In the rows, zero is written as 128.
These are runs of 6 systems, one row a step. Runs of the same system follow the same rule from any start.
trace 1, K:
[[107 146 136 143 196 112 114 152 140  77 111 151  85 104  87 136 150  97
   73 194]
 [142 125 119  99 153 206 118 150 107  84 113 155 201 109 162 135 130 135
  134  71]
 [156 108 149 185  53 148 137 134 168 160 171 100 126 162 114  89 137 139
   92 122]
 [114 109 152  96 170 100 105 110 142 148  94  91  90 155  67 174  92 167
  135 128]
 [155 137  84 134 154 134 136  62 106  76 140 126 141  47 112 146 180 106
  158 149]
 [102  92  76 147 117 164 122 194 148 113  94 147 141 107 144  60 109 109
   80 126]
 [131 156 206 141 106 157 131 136 180 163 126 173 130 132 113 168 115 154
  133  72]
 [152  82 187  89 112 100 147  77  96  89 133  81 122 155  77  98 135 146
  126 132]
 [126  82  50 159 163 115 121 122 117 159 128  93 115  83 133 136 127 121
  198 103]
 [115 175  94 106 107 105 127 156 188 106 142 175 119  60 107 117 127  96
   88 164]
 [ 90 102 200 112 122 180 161 152  91 122  72 182 147 124 151 149 110 147
  118 115]]
trace 2, G, 11 rows:
[[125  99 103  94 110 163 132 160  96 138 150 122 162 151 198  76 130 124
  134  94]
 [155 146 161 191  67 130 147 131 139 129 180 145 137 116 120 163 142 127
  113 137]
 [136 163 148  75 171 144  88 152 167 153 146  95 111 186 126 149 130 144
  100 154]
 [135 148 110 121 167 134 137  86  67  99 150 140 143 112 174 128 174 100
  169 125]
 [163 129  93 180  95 135 121 198 142 114 129 107 168 133 154 106 109 107
  106 173]
 [126 166 172 135 115 199 137  92 145 167 103 148 145 152 132 166 134 167
  110 120]
 [140 137 162 135 178  96 117 102 108  74 145 105 101 191 112  88 160 109
  105 150]
 [161 100  68 165 144 141 114 132  98 160 127  74 159 135 164 150 115 134
  185 109]
 [154 191 121 157  94 109 137  93 157 105  85 149 156 103 102 143 107 122
  115 182]
 [ 84 120 154 100 159 148 130 129 104 155  66 133 114 204 154 105 110 146
   97 142]
 [149 104 155 197 126 101 147  83 103 120 134 127 120 136 125  90 151 112
  185  65]]
trace 3, M:
[[139  71 103 134 133 126 119 168 115 115 166  84 118 102 108 139 133 125
  129 140]
 [117 104 127 122 111 140 132 152 149 110 138 147 123  56  91 151 120 130
  109 129]
 [ 97  98 149 118 163 150 138 127  97 103 128 143 103 103 113 145 160 124
  102 139]
 [145  80 118 135 156 147 116 158 122 106 171  96 122 111 114 132 148 124
  130 113]
 [127  99 102 112 108 148 123 134 151 108 148 118 128  78  84 147 128 139
   99 138]
 [108 117 140 140 154 154 137 136 118 112 127 145 109  89 115 164 157 125
   96 167]
 [132 102 112 134 185 142 112 151 125  85 148 123 116 106 113 126 159 107
  121 119]
 [135  82  89 119 119 164 119 135 149 109 133 105 137  88 101 110 131 134
  102 128]
 [122 116 137 165 127 159 129 126 141 110 113 138 119 100  91 163 138 136
   87 154]
 [116 127 107 139 199 138 112 126 118  98 125 132 111 104 106 152 150 118
  128 132]
 [133  84  75 141 143 137 119 141 138 108 129  98 129  88 110 100 141 114
  127 139]]
trace 4, K (11 x 20):
[[137 129 127 125  82 116 128 159 209 149 165 121 103 125 127  33 141  97
  113 117]
 [115 138 185  91 121 111 141 131 136 164  51 135 131 126 109 186  67 166
  167 136]
 [135 118 141 158 133  75 158  68  54  61 169 145 122 103 108 129 167 100
  148 117]
 [ 92  82  64  78 146 137 115 182 133 158 131 119 112 120 170  55 119 110
  137  90]
 [150 200 182 141  89 117 144 161 186 181 137 156 124  97 146 173 120 118
  153 166]
 [106  95 183  92 120  87 151 127  37  66 123 139 134 170 114 141  95 143
  105 146]
 [122  99  89 142 166 144 126 119  92 173 198 112 104 119 180 128 177 114
  188  69]
 [147 164 103  79  99  97 107 196 198 147 159  96 113 122 135  99 113 101
   98 213]
 [101 144 156 140 133 150 144 138  64 138  89 170 151 133 149 238  93 161
  125 156]
 [136 114 139 145 150 130 124 115  79  64 219 124 114 171 135  87 197 108
   88  99]
 [143 109  79  78 143 175  93 175 175 204 128  62 136 157 168 105 111 147
  146 129]]
trace 5, V (11 x 20):
[[139 121 133 130  83 144 132 144 191 176 160 100 105 145 146  48 157 112
  108 146]
 [138 160 190 144 146 148 126  99 128 132  93 127 132 148  92 212 121 165
  123 153]
 [122 116  56  82 143 111 114 120  64  71 165 127 156 130 134 120 123 124
  110 116]
 [131 129  96 167 120 136 130 157 166 200 148 117 104 104 176  98 152  95
  160 136]
 [143 176 181  96 138 139 118 122 171 110  67 139 151 143  98 138  98 147
  112 149]
 [114 102 122 127 109 156 145 102  52  90 163 146 155 149 140 126 151 143
   91 110]
 [140 125  70 187 159  90 108 132 134 160 144  87 102 147 133 121 130 110
  166 125]
 [142 147 138  64 106 164 115 134 190 153 105 123 152 104 117 130 101 149
  134 118]
 [109 139 136 141 118 136 161  68  77  89 106 177 135 110 128 122 153 123
   97 153]
 [107 103 102 160 164 107 108 173  97 142 133 116 115 191 155 106 104 125
  129  95]
 [176 135 150 116  97 128 124 110 185 152 154 100 141 110 112 124 122 137
  181  85]]
trace 6, T (11 x 20):
[[105 156 171 170 185 111 103 169 169  83 159 179  84 148 107  98 160  97
   89  85]
 [166  52 158 101  75 198 135 148 124 123 144  62 161 166 136  76 136 152
   78 140]
 [169 164 107 179 144 120 110  87 137 115 181 103 136  94  76 237 146 143
  146 139]
 [ 68 147  50  37 172 143  95 135 146 153 121 126  94 140 142 109 129 128
   71 177]
 [139 101 121 210 184 206 118 159 151 101  69 146 160  87 138 106 148 107
  147  75]
 [155 170 144 132  64 106 120  99 164  82 130 127 153 201  76  74  93 146
   48 130]
 [ 97  62 103 147 120 165 130  90  77 186 157 107 125 140 115 202 120 190
  139  69]
 [139 146  79  88 216  53  88  96 172 102 112  81  86 111  72 105 130 101
  167 145]
 [118 116  68 125  92 189 143 150 133 158  29 139 192  98 180  92  74 135
  137 141]
 [105 189 182 193 125  75 136  91 142  94 119 217 122 151  85 136 107 133
  127  47]
 [ 94  37 147  64  95 107 147 109  65 152 143  76 107 212 134  66 104 159
  117 105]]
trace 7, B:
[[142 134 120 131 105 133 120 107 156 109 125 140 156 150 109  86 104 141
  121  53]
 [159 106 119 147 128 152 118  99 153 132 103  68 130 132  90 129 127 144
  114 166]
 [136 168 112 110 146  83 127 106 122 131 102 133 136 105 119 175  98 128
  179 147]
 [104 128 128 124 135 147 147 103  77 103  77 169 162 140 155 102 114 132
  128 105]
 [126 105 174 188 131 136 135 145 158 128  89 138 114 133 101 108 118 124
  122 105]
 [126 116 144 102  85  99 127 114 147 157 129 103 119 156  92 141  86 165
  130 117]
 [126 131 101 127 139  87 144  55  94 126 120 107 108 135 119 112 144 121
  149 158]
 [113 129 132 121 166 109 131 169 112 125  83 138 121 132 159 103 107 101
  152 152]
 [104 122 195 135  83 145 161 139 128 151 114 169 119 135 143 116 125 133
  114 128]
 [116 130 149 153 115  86 120 114 128 122 171 127  94 180  97 114 124 136
   91 111]
 [139 109  88 120 133 111 119 127 124 177 156  68 109 159 151  95 137 123
  151 148]]
trace 8, T:
[[135  98  77 125 148 115 113  91 102 120 136  68 121 197 132  48 140 125
  121 117]
 [166 129  79 190  99 133 121 106 178 194 108  83 143 103 119 142 107 141
  178 119]
 [101 208 137  75 143 107 121  60 154 155  77 164 114 160 118 134 104 151
  135 119]
 [ 91  96 115 170 170 131 141 116  53 144  83 140 130 179 183  93 126 123
  160  84]
 [175 139 128 168  87  62 129 118 170 142 148  89 132 152 125  63 111 109
  177  97]
 [127 146 157  87  61 136 162  61 124 212 110 124 129 134 141 155 111 168
  165 139]
 [103 170 145 125 207  66 132 102  73 137 119 149  92 148 154 163 136 104
  195 125]
 [137 118 112 113 106 113 143 181 125 154 137 111 135 142 205  31 128  83
  161 138]
 [166 158 212 185  61 135 168 111 163 165 140 152 137 108 134 141 144 128
  162 121]
 [108 169 191  61 135  91 137 106  80 151 171 127  97 208 148 165 140 145
  114 166]
 [141  96  95 136 181 138 128 168  81 146 181  91 121 110 202 129 180  85
  194 134]]
trace 9, V (11 x 20):
[[ 82 143  63 121 148 177 105 126 164 109 116 176 125  97 105 114 134 131
   51 121]
 [128 101 145 150 190 186 134 116 111 115  82 131 138 120 160  93 164 111
  161  96]
 [177  97 130 167  87 117 128 150 137 103  84  91 180 150 115  91  73 134
  135 125]
 [110 115 103 167  77 149 128  87 153 134 151 156 130 106  75 151 120 164
   84  78]
 [ 89  94  86 115 204 134 119  68 116 117  87 120  90 101  95 115 151 131
  143 109]
 [121  76 125 116 114 133 147 171 108 147  74 126 161  92 165 101  86 124
  190 104]
 [117 140 178 169  63  85 155 117 158 106 105 178 124 121  86  94  99 124
  110 104]
 [ 81  76 167 119 144 139 126  99 108 134 146 124  77 175  79 138 132 168
   91  80]
 [138  80 114 106 154  79 137 114  88 136 145  83 114  86 120 157 124 122
  218 113]
 [104 126 117  80  80  86 145 176 163 146 113 145 110  72 120 104  87 109
  122 166]
 [ 77 143 218 128 138 137 148 135 125 121 134 203  85 123 125 142 155 123
   99 115]]
trace 10, M, 11 rows:
[[121 105 108  97 114 182 137  77 110 161 159 110 122 110 124 162 163 154
  120 135]
 [158 146 142 148 135 109 118 155 146 107 189 100 102 126 106 150 159 105
  103 194]
 [112 145  89  70 153 162 112 178 147 110 137 157 136  73 147 133 132 108
  117 134]
 [124  98 138 137 121 185 145 106 129  94 127 137 139 121 126  65 175 117
   76 131]
 [139 122 130 140 162 175  89 151 149 121 129 104 139 169 107 161 121 157
   87 120]
 [145 162  68 144 143 142 123  66 151 126 144 120 133  82 106 156 157 125
  131 139]
 [119 141  88 133 155 110 122 151 137 114 107 118 107 120 124 102 130 101
   90 205]
 [132 120 117 162 154 174 123 166 154 114  79 153 156  89 144 102 124 112
  138 104]
 [119 107 121 138 138 142 122  77 117  85  89 129 143 154  85  96 116 150
   96  94]
 [133 113  95 189 144 133 118 117 127 173 112  91 122 138 119 176 112 151
  143 139]
 [140 154 107 151 141  62 129 107 151 109 111 130 111  84  84 137 115  99
  161 152]]
trace 11, G:
[[137 156 154 208 134 103 135 175 145 136 113 163 122  91 124 177 111 106
  157 141]
 [126 152 122  51 127 158 109 107 179 141 105 118 134 167 128  63 122 144
   97 115]
 [113  89 155 151 119 113 162  92  44 115 160 130 117 130 136 147 159 127
  144 130]
 [159 140 113 159 140 105  95 195 183 135 134 102 134 139 112 135  90 119
  143 121]
 [112 163 103  74 116 154 140  58 126 150 119 145 137 116 131 137 138 152
  128 134]
 [114 118 158 143 144  91 144 169  88  97 128 142 106 137 137 108 133  98
  113 170]
 [142 112 121 137 115 168 114 147 154 167 131 118 152 140 147 120 110 148
  159  56]
 [139 159 132 126  93 102 141  76 136 111 160 131 112 121  84 134 144 134
   95 163]
 [109 116 131  96 182 124 114 174 107 151 118 108 112 153 155 150 113 127
  145 146]
 [142 154 114 148 116 126 141 102 130 105 128 166 156  91 138 101 139 105
  162  86]
 [121 107 120 129  82 139 130 159 134 144 138 105 128 154 127 117 109 144
   74 170]]
trace 12, B (11 x 20):
[[151 132 136 155 106 101 133 179 126 129 145 107 123 123 133 148 119 108
  119 197]
 [ 99 179  99 108 106 121 132 119 124 163 156 165 122 139 160 134 122 126
  112 127]
 [141 142 149 137 168 153 117 123 123 113 144 119 125 173 150  93 167 114
  110 123]
 [170 133 136 149 104 137 115 188 155 136 157  94 151 130 141 137 117 119
  133 157]
 [131 178  91 116  92 134 130  96 141 137 159 143 142 120 125 146 132 136
   98 150]
 [132 166 110 144 193 149 103 116 115 111 131 125 137 159 141 137 152 120
  123 122]
 [173 130 140 143 121 158 120 167 147 124 119 113 175 120 154 123 115 121
  155 112]
 [142 157 115 135  84 147 125 107 156 110 123 146 156 108  92 146 113 147
   90 140]
 [124 147  99 153 172 134 106  91 116 135 119 123 128 155 114 167 126 145
  134 104]
 [166 125 130 121 149 133 120 122 139 112  95 105 168 121 138 107 114 121
  185  99]
 [137 123 133 137  95 142 141 126 138 101  74 135 160 102 103 132  93 137
  108 160]]

Name the system that made each run.
trace 13, 2 rows:
[[153 203 108 148 101 120 108 110 132 138 188 148 162 209 158 121 120 137
  118  77]
 [152 167  95 108 132 156 115  45 149 182 143  73 118 182 130 117 159 147
  118 153]]

V
trace 14:
[[126  87 113 138 164 171 136 115 118 178 163  74  80 128 165  99 206 107
  132 175]
 [169 168  92 126 158 112  86 220 174 112 126 101 151 125 128 161  85 110
  126 173]]

K
trace 15, 2 rows:
[[ 69 123 155 119  96  88 157 124 125 120 117 176  76 128 101  92 122 127
   69 162]
 [ 79  98 156 135 150 104 131 128  90 183 160 113  59 193 140 131 142 139
  129 118]]

B
trace 16:
[[102 134 100 132 149 125 130 106 125 149 116 117  93 145 133  94 147 118
  102 166]
 [131 135 147 118 140 144 126 152 120 151 112 138 155 140 161 157 101 142
  165  97]]

V
trace 17:
[[116  95 139 139  76 170 149 153  97 204 209 108 111 132 174 175 161 146
  119 153]
 [150 215 113 115 197  52  97 113 148  97 128 127 108 123  97 166 122  99
  153 170]]

V
trace 18:
[[136 140 115 122 168 102 127  89  95 152 152  86  98 159 146 136 161 119
  157 159]
 [166 141  99 122 101  94 119 181 164 129 147 101 147 109 142 105 104 100
  149 152]]

M
trace 19:
[[ 84 132  82  88 169  90 120 177  66  83 138 177 141 121 162 129  97 108
  139  92]
 [121 159 147 111  75 167 147 148 137 181 191 162 132 126 202 103 164 114
  125 120]]

K
trace 20, 2 rows:
[[153 159 128 165 106 130 118 144 180 122 159 122 113 112  90 151 144 123
   79 189]
 [102 124 138  76 153 195 106 151 130 136 145 137 134 144 130 172 132 161
   82 119]]

T
trace 21, 2 rows:
[[134  89  73 199 144 168 108 164  94 107 116 117 171 170 154  96 115 129
  105  87]
 [164 144 142 144 104 156 121 127 236 171 106 111 121  78  98 114 127 128
  148 127]]

B
trace 22, 2 rows:
[[141 143 145 165 181 208 112  80 157 103  91 122 130 139 102 117 177 136
   95 126]
 [183 120 109 154 128 164  99 115 176  84  84  86 180 147  87  83 107 145
  112 102]]

K
trace 23 (2 x 20):
[[ 99 106 107 153 127 138 138 160 111 119 179 165 114  83 148 125 161 106
  117 103]
 [116  81 163  80 145 152 121 141 162 115 141 110  99 129  91  97 142 141
   90 115]]

M
trace 24:
[[106 133 131 132 148 110 130 126 143 139  69 126 102 109  97 153 105 133
  121 182]
 [103 109 146  95 154 126 138 110 117 109  69 149 131 127 126  82 114 123
  150  86]]

G
trace 25 (2 x 20):
[[125 150 143 114 107  75 127 159 141 148 147 122 110 174 135 100  98 119
  125 143]
 [125 139 123 130 105 133 141 107 109 164 149 115 117 168 161  99 152 124
  108 174]]

B
trace 26:
[[132 133 115 171 153  99 120 174 141 163 160 109  92 130 153 128 143  94
  154 152]
 [165 154 121  78  97 148 132 113 153 141 127 115 169 112 152 116 117 133
  164 124]]

G
trace 27, 2 rows:
[[129 145 145 161 146  95 118 176 137  87 108 153 129 158 120 101  97 107
  108 116]
 [119 142 141  86 108 146 137  83 120 148 132 144 147 143 136 138 115 152
  149  70]]

K
trace 28 (2 x 20):
[[145 116  97 142 160 181 124  77 164 154  79 120 142  50 106 163 144 143
  184  98]
 [103 193 115 118 157  88 110  99 130  96  59 156 131 180 114  96  94 122
   83 164]]

T
trace 29 (2 x 20):
[[150 144  96 152 100 138 137 102 161 137 118 126 141  84 130 108 141 115
  144 140]
 [103 138 129 132 134 159 120 129 136 127  79 151 133 143 116 125 105 145
   81 135]]

V
trace 30, 2 rows:
[[120  88 143 136 117 118 143 140 127 224 163 114 101 106 168 150 127 136
  220  66]
 [146 126 198  60  77  44 153 103 122  88 152 114 119 133  79 112 100 128
  140 145]]

M
trace 31:
[[ 82  85 114 141 172 164 131  89  90 158 130 114  82 141 123 143 172 144
  100 142]
 [172 138 105 139 182 114  87 178 170 108 117  78 141 134 116 115 116 108
  150 134]]

T
trace 32:
[[142 152 143 109 171 117 114 110 108 125 153  98 117 162 132 152 151 128
  130 156]
 [149 137 107 142 118 122 132 163 105 115 137 132 169 122 170 119 121 103
  157 131]]

B
trace 33:
[[124 109 179 126 127 146 131 117 160 106 120 151 114  87  69 157 128 144
  121  90]
 [142  57 147 111 119 146 141 117 124  97 123  99 133  83  88 101 139 131
  141 107]]

K
trace 34:
[[159 123  86 137 117 100 115  63 126 153 163  76 130 135  97 157 122 148
  163 111]
 [127 154 108 129 100  73 142 147 138 156 129 121 105  99 120 151 104 110
  131 211]]

M
trace 35 (2 x 20):
[[139 135 152 200 178  90 109 170 167  91 100 138  97 108  86 126 129  91
  129 142]
 [140  58 169  89 129 194 111 183 150  92 153 108 146 123 102 122 130 149
   86  91]]

V
trace 36 (2 x 20):
[[141 197 150 171 100 131 154 145 165 141 127 186 134  66 151 148 150  92
  129 186]
 [ 98  91 189  93 127 125 134 177  68  66 104 160 151 188 128 115  83 146
   81  99]]

K
trace 37:
[[165 149 134 131  70 126 144 113 166 158 133 106 144 113 127 116 118 130
  146 146]
 [101 162 157 113 138 123 137  94 105 158 124 165 111 141 134 181 126 145
  135 131]]

T
trace 38 (2 x 20):
[[149  73 163 131  81 176 125 164 135 113 159 112 161 142 100 149 109 170
   92  90]
 [131  69 137 139 131 139 119 102 148 157 169  72  84 121  63 165 151 162
  124 116]]

K
trace 39 (2 x 20):
[[118  88 113 139  95 177 138 182 128 164 103 132 154  95 161 142  99 138
  124 135]
 [123 156 202 130 118 137 133 105 161  98 129 175 118 132  89 123 144 135
   92 105]]

G
